0: {148, 130, 077, 099, 130, 148, 145, 131, 133, 149, 128, 142}
1: {068, 114, 164, 144, 155, 106, 111, 152, 123, 097, 144, 110}
2: {065, 115, 139, 126, 156, 113, 118, 141, 137, 092, 144, 115}
3: {085, 119, 207, 167, 145, 096, 093, 128, 118, 107, 130, 117}
4: {084, 120, 195, 173, 142, 099, 091, 128, 117, 098, 139, 110}
5: {118, 135, 077, 102, 124, 144, 145, 144, 158, 131, 126, 128}
6: {198, 147, 145, 164, 090, 136, 105, 075, 116, 154, 117, 145}
7: {098, 124, 095, 095, 147, 142, 146, 151, 141, 116, 134, 120}
8: {134, 125, 079, 092, 130, 146, 149, 134, 131, 139, 128, 141}
9: {199, 173, 140, 172, 099, 136, 116, 096, 124, 154, 124, 113}
10: {193, 152, 154, 166, 081, 125, 097, 072, 118, 147, 113, 136}
11: {106, 127, 208, 186, 128, 098, 083, 114, 115, 105, 131, 112}
12: {073, 108, 129, 117, 159, 122, 131, 160, 131, 105, 139, 117}
13: {098, 125, 204, 182, 133, 097, 086, 119, 116, 102, 135, 111}
14: {123, 121, 084, 093, 140, 147, 150, 144, 134, 135, 131, 137}
15: {068, 111, 131, 122, 155, 111, 130, 164, 145, 108, 129, 114}
16: {095, 110, 100, 101, 153, 136, 143, 157, 137, 116, 139, 127}
17: {197, 150, 149, 163, 088, 132, 100, 077, 118, 158, 111, 141}
18: {166, 165, 090, 138, 093, 157, 132, 094, 134, 137, 129, 137}
19: {088, 122, 198, 176, 139, 097, 091, 126, 116, 098, 136, 110}
20: {094, 110, 140, 095, 139, 102, 123, 183, 153, 143, 139, 104}
21: {086, 125, 188, 182, 136, 108, 097, 124, 118, 089, 147, 116}
22: {179, 156, 157, 163, 089, 126, 089, 071, 124, 156, 113, 154}
23: {108, 128, 093, 111, 149, 136, 152, 164, 137, 124, 141, 114}
24: {147, 122, 077, 090, 108, 151, 141, 109, 136, 113, 130, 127}
25: {083, 120, 170, 164, 136, 116, 133, 152, 112, 101, 157, 088}
26: {086, 117, 104, 100, 147, 124, 141, 160, 122, 113, 132, 127}
27: {109, 128, 209, 187, 127, 097, 083, 112, 116, 105, 130, 112}
28: {164, 134, 114, 088, 111, 145, 159, 140, 123, 166, 134, 150}
29: {163, 136, 080, 107, 122, 150, 142, 113, 128, 156, 124, 148}
30: {196, 156, 147, 169, 082, 133, 129, 085, 109, 138, 102, 141}
31: {080, 123, 184, 171, 148, 100, 104, 139, 118, 096, 145, 109}
32: {210, 152, 136, 139, 083, 143, 130, 095, 122, 148, 104, 140}
33: {092, 110, 103, 105, 150, 128, 151, 159, 134, 107, 129, 114}
34: {097, 113, 097, 098, 153, 134, 142, 156, 136, 120, 134, 127}
35: {084, 121, 195, 173, 141, 098, 093, 129, 117, 098, 138, 112}
36: {108, 136, 207, 182, 129, 095, 085, 125, 116, 113, 140, 103}
37: {193, 126, 132, 082, 113, 133, 115, 116, 115, 180, 097, 132}
38: {069, 114, 168, 148, 156, 105, 109, 147, 123, 095, 143, 109}

{120, 116, 082, 094, 138, 137, 153, 143, 129, 132, 128, 136} -> 14
{154, 130, 093, 084, 129, 147, 144, 130, 134, 154, 130, 154} -> 0
{130, 123, 078, 102, 140, 145, 153, 144, 138, 133, 134, 129} -> 14
{198, 147, 144, 165, 091, 135, 103, 076, 117, 154, 117, 148} -> 6
{167, 150, 089, 116, 110, 145, 163, 116, 114, 140, 112, 143} -> 29
{192, 135, 132, 157, 070, 157, 142, 100, 114, 157, 132, 121} -> 32
{118, 121, 086, 095, 128, 146, 158, 149, 127, 134, 131, 127} -> 14
{193, 149, 108, 138, 099, 145, 121, 090, 123, 167, 115, 148} -> 32
{123, 119, 083, 091, 136, 143, 150, 144, 133, 136, 130, 138} -> 14
{126, 123, 086, 097, 140, 143, 162, 147, 130, 129, 127, 134} -> 14
{158, 120, 084, 126, 118, 161, 144, 121, 121, 137, 140, 165} -> 29
{159, 130, 083, 101, 122, 143, 155, 113, 126, 156, 125, 144} -> 29
{108, 141, 104, 122, 146, 127, 163, 171, 134, 129, 140, 120} -> 23
{122, 114, 077, 100, 134, 147, 149, 144, 140, 126, 126, 138} -> 14
{070, 109, 160, 139, 157, 104, 117, 152, 120, 097, 144, 110} -> 1
{182, 143, 153, 114, 104, 129, 119, 096, 127, 185, 083, 163} -> 37
{120, 113, 086, 104, 144, 148, 151, 145, 131, 123, 141, 143} -> 14
{137, 126, 080, 092, 133, 147, 148, 136, 134, 145, 127, 141} -> 8
{087, 104, 126, 107, 155, 117, 128, 168, 121, 101, 136, 102} -> 12
{150, 133, 076, 099, 125, 146, 147, 126, 134, 148, 125, 143} -> 0
{089, 142, 114, 102, 148, 128, 160, 149, 154, 124, 136, 122} -> 7
{100, 144, 132, 156, 152, 118, 141, 168, 132, 104, 151, 085} -> 25
{098, 125, 204, 182, 134, 097, 086, 120, 116, 101, 135, 111} -> 13
{073, 124, 183, 166, 150, 101, 105, 131, 124, 094, 141, 113} -> 31
{202, 153, 136, 151, 080, 141, 126, 086, 115, 151, 108, 139} -> 32
{104, 125, 225, 153, 149, 092, 089, 119, 131, 120, 105, 124} -> 3
{134, 153, 078, 109, 115, 145, 155, 129, 146, 114, 124, 133} -> 5
{069, 109, 132, 129, 157, 121, 129, 155, 132, 098, 141, 116} -> 12
{113, 116, 101, 078, 149, 142, 144, 146, 145, 144, 117, 138} -> 14
{197, 151, 149, 162, 089, 132, 101, 077, 117, 157, 110, 143} -> 17
{068, 111, 159, 144, 154, 106, 117, 153, 122, 094, 141, 108} -> 1
{096, 114, 098, 098, 148, 121, 150, 153, 134, 110, 130, 113} -> 33
{090, 111, 107, 098, 140, 122, 150, 158, 144, 105, 130, 110} -> 33
{199, 148, 152, 156, 092, 131, 099, 076, 122, 164, 106, 143} -> 17
{088, 131, 103, 102, 135, 148, 153, 150, 147, 113, 130, 130} -> 7
{066, 135, 134, 130, 154, 115, 144, 141, 137, 095, 134, 125} -> 2
{077, 118, 186, 165, 148, 099, 099, 138, 120, 096, 140, 111} -> 31
{121, 117, 089, 091, 135, 147, 155, 151, 130, 135, 135, 125} -> 14
{124, 110, 091, 090, 135, 148, 146, 151, 139, 125, 142, 145} -> 14
{122, 118, 084, 093, 138, 143, 153, 143, 128, 132, 133, 137} -> 14
{130, 145, 090, 124, 141, 136, 160, 165, 136, 128, 143, 105} -> 23
{105, 119, 088, 096, 141, 129, 148, 149, 142, 116, 138, 117} -> 7
